Each named move below is a turn or a mirror, shown by a few rows before and after it. Which moves, in which order, take the first row of each later pair to the second? The first pair is answered.
move C:
[  1  20 -16  -2   4  -1   0 -16 -28] |-> [-17 -11  24  11 -14 -15   7  15   7]
[ -7 -23  -4   3  18   8 -11 -11  -4] |-> [ -8 -27  -1   4  16   6 -11  -8  -1]
[  0  12  -2  14  -1  20   6   0 -12] |-> [-6  1 11 18 -5 15  8  9 -2]
move Y:
[-14 -10  11 -15   4  -7  -5  34   3] |-> [-34  -8  18  -8   0   4 -16   9  -5]
[ -9   8   6  -2   1   8  -5 -10  -4] |-> [10  8  5 -7  8  8  2  7  4]
[-13   0   5   4 -10  -3  -2   5  -1] |-> [-6  1  9  4 -5 13 -3  1  4]
move R:
[  0  -4   1  -2  10   0   0 -22   8] |-> [  4  -5   2  -3   9  -2   2 -19  10]
[-4 -7  6 -5  4 11 -6  9 11] |-> [-11  -1   5  -4   1  14 -11   1   3]
[ 10  23 -17  -2 -11  -2   9   5 -20] |-> [ 21  16 -15  -2  -7  -7  15  14  -8]
move S:
[ 19   9  -4 -13  19  10  10  14   8] |-> [ 11  21 -18 -12   9   1   7   7 -14]
[ 12   1 -14  -8  15   3   3   1  -3] |-> [  2   3 -17  -7   8  -5   1  -1 -14]
[ 25 -14 -16 -16  30  15  -2  11  16] |-> [ 24   9 -34 -14  21  11  -1  -2 -14]
Now pairs of rows:
Each pair is two moves apart.
[  7  10  22  15 -18  14  10  -6  -2] |-> [  9  12  17  15 -20   7  12  -5  -6]
R, S
[ 11   4  -9   3  -8 -16  10  11  -2] |-> [ 12   5 -15   1  -3 -16   8   7  -7]
S, C
[22  3  8 -4 13 19  5  9 21] |-> [  4   9 -24 -10   2 -24   3  12 -12]
Y, C
[ 13   6  -4   2   8   7  -1 -16   1] |-> [15  4  6  5  2  8  5 -9  8]
C, S
[-19  -1  20  19 -34 -11   8  -8  -7] |-> [ 17  -8  26  16 -17   1  21   6  22]
R, S
[-16 -23  14   3  -2 -15  -3   9  18] |-> [ 15   7 -24 -11  20   5  -6 -11  -7]
C, Y
[  3   1  -1  -1   1  -8 -10 -22   3] |-> [  5  -6   3   0   3 -12  -8 -13  12]
S, R
[ -9 -11  18   6   8  17 -15 -29   7] |-> [ 16  -6   1  -3  22  18  -9 -29   7]
R, C
[  4  11   1   2  -8  13   4  -4 -13] |-> [ 7  4  6  2 -9  3 11 15 -3]
Y, C
[  1  -3  -5   5   8   2  -1 -21   0] |-> [  4   4 -11   2   9   3   0 -17  -6]
Y, R
[-18   7  -8  -5   6  25  -9  -1 -14] |-> [-4 -5  1 -6  8 19  2 28  7]
Y, C
[ 14  10 -13   0   9  -4   2   8   2] |-> [ -6  12 -11   4   1  -3  -9 -11 -10]
S, Y
[  7  -3 -21  -3  16  -1  -8 -24  -7] |-> [-25 -15   6   9  -3  -5 -14 -17   1]
C, R
[ -6  15   0  -2  -7  16  -8   5 -13] |-> [ 0 -5  7 -3 -3 -2 -1 27 10]
S, R
[ 1 -7 14  0 -2  6 -4 -2 12] |-> [15  1  0 -5  6  8 -3 -6  7]
C, R
[ -9  -1 -17  -5   8   6   1   4 -18] |-> [-10 -14 -10  -6   9  -4   4  15  -2]
S, R
[-10   3  -5  11 -14 -15   1 -18 -12] |-> [25  1 -8  2 -1 -8 15 11  6]
Y, Y
[-12  -9  14   3  -2   0  -9  20  10] |-> [ -5  10 -10  -4   8  12 -17  -7 -15]
Y, C
[  4   8  -8  -5   5  11  -3   4 -10] |-> [-13  -3   2   1  -6  -3  -4  13  -5]
S, C
[-15   8  -4   1  -5   6  -6 -20 -17] |-> [ 24   2 -14  -9  14  -1   8  -1   3]
R, C
[-21  28  -8   1  -8  23  -8  -4 -28] |-> [-31  -1  -6   6 -19 -30   1  17  -9]
R, Y
[ -3  -4   3  -3   9  13 -15  -4   8] |-> [  8  -1 -10 -10  14   2  -8   8   4]
Y, C
[  8 -13  13   6   0   8   3  -7  12] |-> [17 -9  6  0  2  7  8  8 11]
R, Y
[-15   4   4  -5   0  14 -11   1  -6] |-> [  8   5  -8 -10  12  14  -4   5  -2]
R, C
[-5  8 -6 -5  3 24 -4 -7 -8] |-> [  6   7  -7 -10   8  24   0   5   0]
S, Y
[-26  -3  16  -8  -3  11 -15  -7   9] |-> [ 11   6  -3 -20  15  19  -4  11  14]
C, Y
[-17  -3   4   9  -7   4  -8 -28  -4] |-> [ 15 -14   9   2   9  11   4   1  24]
S, Y
[-15   1  16   1  -8  16  -6   2  -4] |-> [11  6 12  0 -1 21  5  8  1]
R, S
[  1  -2  -3   2  -1   5  -2 -20 -10] |-> [  9   2 -11  -1  -2  -2   4  -8 -14]
Y, S
[ 6  6  5  0  4 13  1 15  6] |-> [  2  16  -5   0   0   8   0   6 -12]
C, S
[ 15   8  15   3 -10   9   9  11   6] |-> [ -8   9  17   8 -19   2   0  -6  -6]
Y, Y
[ -5  -1  25  12 -20   2  11  34   8] |-> [ -4  14  27  10 -15  32   4  16  -1]
R, Y
[13  8 -2 -7 -2  8  3 13 10] |-> [ -4  -5   2  -6 -10 -10  -1  14  12]
Y, S
[ 22   8  -7  -1  -4 -19   8  26  -4] |-> [ 19   9 -12  -2  -3 -22   5  23  -8]
S, C
[19  3 13  7 -4  6 17  8 16] |-> [  6  15 -18   3  -7 -15  11  -5 -17]
Y, C
[-12   6 -13 -19  -3  18 -16   3 -11] |-> [-25  -6  -4 -16  -8   9 -17  10  -3]
S, C
[ 21  23   2  11 -12  -1  17   6 -11] |-> [  9  24   6  14 -16   4  10 -10 -16]
Y, Y
[-19  14   7   6 -22   0 -11  11 -14] |-> [ 4 22  9  2 -8 27 -7  6 -5]
C, Y
[  1  -1   6   7 -10 -11   0  -9   3] |-> [ -2  -2   4   5  -6 -12  -3 -13   1]
C, S
[-11  -4   5  -5   7  16 -11   8   5] |-> [-20  -6   0  -5   1   0 -10  13   0]
Y, Y
[ -1  -4   0   5  -2 -13   7   3   6] |-> [ -2  -4  -7   2   1 -15   4  -3   1]
C, S
[  8  16   2   9  -6  11   0 -13  -6] |-> [ 11  20  -6   3  -6   4   3  -1 -12]
Y, R
[ 20  12  14  13 -18   3  19   5   0] |-> [  8  15  12  15 -25   2  14  -4 -11]
S, Y
[  9 -13  13   1  12  18   3  -9  14] |-> [ 16  -3 -20 -10  15  -7   7   2  -6]
Y, C
[ 4  5 -9 -6  0 -8  3  7 -9] |-> [ 8  8 -3 -3  5 12 -1 -4 -4]
Y, Y
[ -3  -6  -4   7   1 -17   8  -9  -8] |-> [-11 -10   1   8   2 -11   2 -13  -7]
S, R
[ 3 -4  6  3 -3 -2  6  8  8] |-> [  4   4 -10  -1   0  -5   4   0  -9]
C, Y
[15 12 -7 -1 -4  7 14 -4 -4] |-> [ -7   8   6   6 -16   7   7  -7  -9]
C, R
[  0 -14  16   6   9   1  -6   2  29] |-> [  8   7 -25  -6  17  -6 -10 -16  -7]
Y, C
[ 15  -2  -7  -2   6 -12   3  17   3] |-> [  2 -11  -2   1   1 -22   0   9   6]
Y, R
[-11   5  10   2   1  23  -2  -7  12] |-> [-19  17  -3  -1  -6  15  -5  -2  -9]
Y, R
[  4   3 -12 -10  16  -3   9  17   7] |-> [-2  0 -5 -6  7 -9 11 22  9]
S, C
[ -6   1   7  -4  -2  13  -5 -10   5] |-> [ 8  8  2 -6  1 14  2 -7  3]
R, S
[-17  -8  -5  -7  10   1  -6 -14  -1] |-> [  0 -12  -4 -11  18   2   1   1  13]
S, Y
[ 10   9 -11  -7   7  10  -2  -6 -12] |-> [  2  -9   6  -2  -3 -10   3  22   6]
Y, C
[-15  -3  11  12 -13 -10   3 -16   3] |-> [ 12   7   5   5   5  16   7 -21   9]
Y, C
[ -5   6  23   5   2  37 -11  17  10] |-> [ 11  23 -22 -10   9  14  -6  25 -20]
Y, C
[ 22  -6   0   0   2 -10   8  12   9] |-> [-13  -5  15   9 -17  -6  -4   3  -3]
R, C
[ 1 10  4 13 -3  3 -2 -9  1] |-> [ 9  8  5 11  1  5  2 -1  9]
S, Y
[ 12 -18  -4   5   3  -5  12  11  16] |-> [ -1  -6 -18   8  -9 -18   8   0  -9]
S, Y
[ 16 -11  10  21  -2 -21  15  -4  13] |-> [ 10  -5   3  20  -7 -28  15 -10   0]
S, Y
[ -3 -15   4   2   0 -20   2  -2  15] |-> [ 21   0  -6  -2  13   0   4 -11  10]
S, C
[ 19  13  10  16  -6 -10   6 -19   8] |-> [ 10  19   3  15 -12 -14   3 -21  -6]
Y, R
[ 15  -3   5   4 -10 -26  11 -11   3] |-> [ 12   5  -3   3  -8 -21   6 -20 -11]
C, R
[ -1   2  -5  -5   4   0  -8 -11 -13] |-> [-4 -8 15  2  1  5 -6 -2  5]
C, Y
[-26   4 -12   0  -9 -19  -9   0 -19] |-> [21 -4 10  0 16 18  2  3 25]
Y, R
[  5 -18   8  -5  -1 -19  10  24  22] |-> [-35   1   6   1 -17  -6 -10  -6 -14]
R, C
[  0  30 -10  -7   2   8 -11   7 -39] |-> [ 11  28 -13  -9   5   7  -5  19 -32]
Y, Y
[  0 -12  13   9 -24 -18   7   2  10] |-> [  6   8  -2   5 -14   9  -3 -32  -9]
Y, C
[26  2  1 -5 14 -5  3  1 21] |-> [27 17 -9 -9 13  7 -1  2  4]
R, Y
[-12   5   3   9  -7   4   5 -13   2] |-> [-6 -4  3  8 -7 -9 10 -1 13]
R, Y
[-13  -7  -7   9 -10 -16  -4   2  -1] |-> [-10  -7   2  13  -3   7  -8 -16   6]
R, Y
[-11  -4   1  -6  12  18 -25 -15   3] |-> [ -7   5 -10 -10  13  17 -23  -4  -9]
Y, R
[  7   0 -21 -14  17  15  -4  -6   2] |-> [18  2 -4 -7  9 25  5  5 13]
C, S
[ -5  20 -12 -10  -1   6 -14  -8 -15] |-> [ 20  14 -17 -11   3  -7   3  12  -2]
R, S
[-4 -8  5  9 16  4 -2 -1 16] |-> [ 4 -1  6 12 14  9  4  3 16]
S, C
[ -1  26  -9  -1  -4  11   1   6 -14] |-> [ -2  12  12   6 -10  10   8  20   8]
C, S
[  5   0 -13  -2  16  15 -15 -14 -12] |-> [  2 -14 -18  -3   9 -21  -7   9  -6]
R, Y
[12  6  1  4  1  2  6 -1  6] |-> [-6  7  0  7 -5 -4 -1 -8 -5]
R, S
[  3   4 -18 -15   6   3 -18 -16  -9] |-> [15 -8 12 -8  4 13 -8  4 22]
C, S
[-11  -9  15   4   6  14 -10 -19  18] |-> [ 20   5 -15 -11  21   8  -1  -5   8]
Y, C
[  9  -9   5  -2  12   7   1 -28   7] |-> [ -6 -14  -6  -4   1 -26   3 -13  -3]
Y, Y
[ 16  -8  12  13  -7 -10   5   0  14] |-> [ 12   0   2  12 -13 -22   6  -1   0]
S, Y
[ 26   0   6   6   5   9   7 -12  11] |-> [  8  -6  19  15 -14  -8  11  -1  10]
S, C
[-12   0 -14 -13   4  -6  -7   8  -5] |-> [ -2  -4  -9 -14   9  -4  -2  15   7]
R, S
[  6  12   5  -1   6  31 -12   3  -8] |-> [  8   9  -9  -7   1  -2  -2  30 -15]
Y, S
[ -1  12 -15  -7   1   0   1   2 -17] |-> [-20   0   5   1 -11  -4  -2  10  -7]
C, R
[-9 16  6 11 -6 -2 -1 -9  6] |-> [ -4   8   6  11  -5 -11   5   0  14]
R, Y
[  4  24 -14  -1  -5   5   0  -7 -25] |-> [  2   0  22   8 -13   0  10  23  11]
Y, C
[  0  11   2   2   3  19  -7  -5 -10] |-> [  5  14  -6  -2   3  11  -1   8 -14]
Y, R
[ 0 -2 12  4 -1 19 -2 -7  1] |-> [ -8   5   1   0  -6  12  -4  -1 -16]
Y, R
[  7 -10   0   4  -6 -23   9  19  10] |-> [  9  -1  15  10   1  20  -1 -14  16]
Y, Y
[  9   8 -14  -8 -14 -22  16  21 -17] |-> [  8   7 -23 -12  -5 -22  10  15 -20]
S, C
[  0 -17  12  -6 -12  10  10  32  -5] |-> [-15  -2   0  -6 -17  19  -1  11 -29]
R, C
[ -5 -17  13   7   4 -14  -2   2  19] |-> [-17   0   1   7   2  -3 -15 -23  -9]
R, C
[ 10  -6  -4   6   1  -1   4 -12   0] |-> [  1  -6   0   8  -5   2   2 -15  -4]
C, R
[-19   9  10  13 -24  -6   0  -6 -18] |-> [15  9 20 11 -5 24  9  0  7]
Y, R
[ -6  -2  12  14  -7  10  -2 -27   7] |-> [ 17   4  -3   6   5  10   3 -27   6]
R, C
[ -1 -22   2  12   0  -9   1  -6   5] |-> [ 14  -9 -12   6  10   1   1 -13  -3]
C, Y
[  7  14   1  -1   1  23   4 -10  -4] |-> [  1  18 -12  -7  -5   5   7   4 -16]
Y, R
[  5  10 -20  -7   6 -21  -6   9 -10] |-> [-21  -6  15   7  -6 -12 -13   1  10]
Y, C
[-10  -8   6  -2  -9 -14   7  17   4] |-> [-15   8  -7  -3  -9  -5  -2  -1 -18]
R, C
[-16 -17   0   8 -11 -16  -1   2  -2] |-> [-16 -21  -7   3  -1 -14  -6  -2   1]
C, S
[ 11   0  16  15  -9  -8   6 -18   7] |-> [ 11  -3  13  13 -11 -21   8 -10   6]
Y, Y
[ 15  17  -7   1  -7   0   9  31 -12] |-> [-18  11   5  12 -24  -9  -1  15 -16]
Y, C
[  1  20 -14  -4  -4   2  -2  10 -23] |-> [-16   5   8   4 -17  -5  -3  21 -10]
C, R
[-15   4   7   5 -15  -5   0  -2  -3] |-> [  0  14  -8  -1   2   8  -3 -16  -7]
S, C
[ -8   1   5  11 -13 -20   5  -2  -9] |-> [  8  12   5   9   0  10   1 -19  -8]
C, Y
[-1  8 13  2 -7  6  3 24 -4] |-> [-8  3 18  4 -8  4  0 19  0]
Y, S
[ -5   4 -11   3   5   7 -16 -15 -15] |-> [ -6 -14  -9   6   2 -23  -8   1  -2]
R, Y
[-12  -8 -15 -13  -5 -28  -3  13  -6] |-> [-23 -10   7  -5   2  11 -18 -22   2]
Y, S
[-10   3   4   1   3  13  -8 -10  -4] |-> [-7  1 11  4  1 15 -5 -5  3]
C, S
[ -8 -12   0  -3  -9 -14   6   4  10] |-> [-13   2  -8  -4  -9  -8  -1 -12  -8]
R, C
[ -8   2  19  27 -23   4   4  -3   7] |-> [29  2  0 16 -4  1 17  5 16]
C, R
[ -8 -17  12   7  -8 -16   1  -3   3] |-> [ 12 -16  15   3   1  -2   6   5  15]
Y, Y
[-4 -8 14 -1 10 14 -7 -7 11] |-> [19  2 -2 -6 12  8  5 11  6]
Y, S
[  3   1  -9 -14  16  17 -13  -9   4] |-> [  2  -7 -16 -16   9 -12  -6  13   3]
R, Y
[13  9  7  2  0 20  6 -5 -1] |-> [  5  -1   7   4 -11  -7  12  18   1]
C, Y
[  5   4  10   1   5  31 -13 -12   3] |-> [17  0 10 -1 11 28 -6 -4 12]
R, C
[ 7  2  0  0 -6 -8  6 25  7] |-> [-21   0   6   3 -12  -6  -9  13  -1]
R, S
[ -8  10  -9  -8  -6  12 -19   2  -7] |-> [ -3  11 -14  -9  -7   8 -16   9  -8]
Y, S
[-9  6  5 -3 -2 16 -7 -3 -3] |-> [ 5 11 -6 -7 -2 10  1 13 -7]
Y, S
[-15 -14  -3 -12   1  -2  -9  28   5] |-> [-13   2 -19 -16   8  10 -17   4 -14]
C, Y
[ 11   4   0   6  -1   5   3 -21  -1] |-> [18 -3  1  2 -2 -8 12  3  8]
Y, C
[ -9 -16  23   1 -10  14 -23  -4   4] |-> [ 30  -4  -4 -14   8  13 -10  16   2]
C, Y
[-11  -5   6 -13   9  13  -6  17   9] |-> [ -1   1  -5 -16  15  16  -6  11   3]
C, R
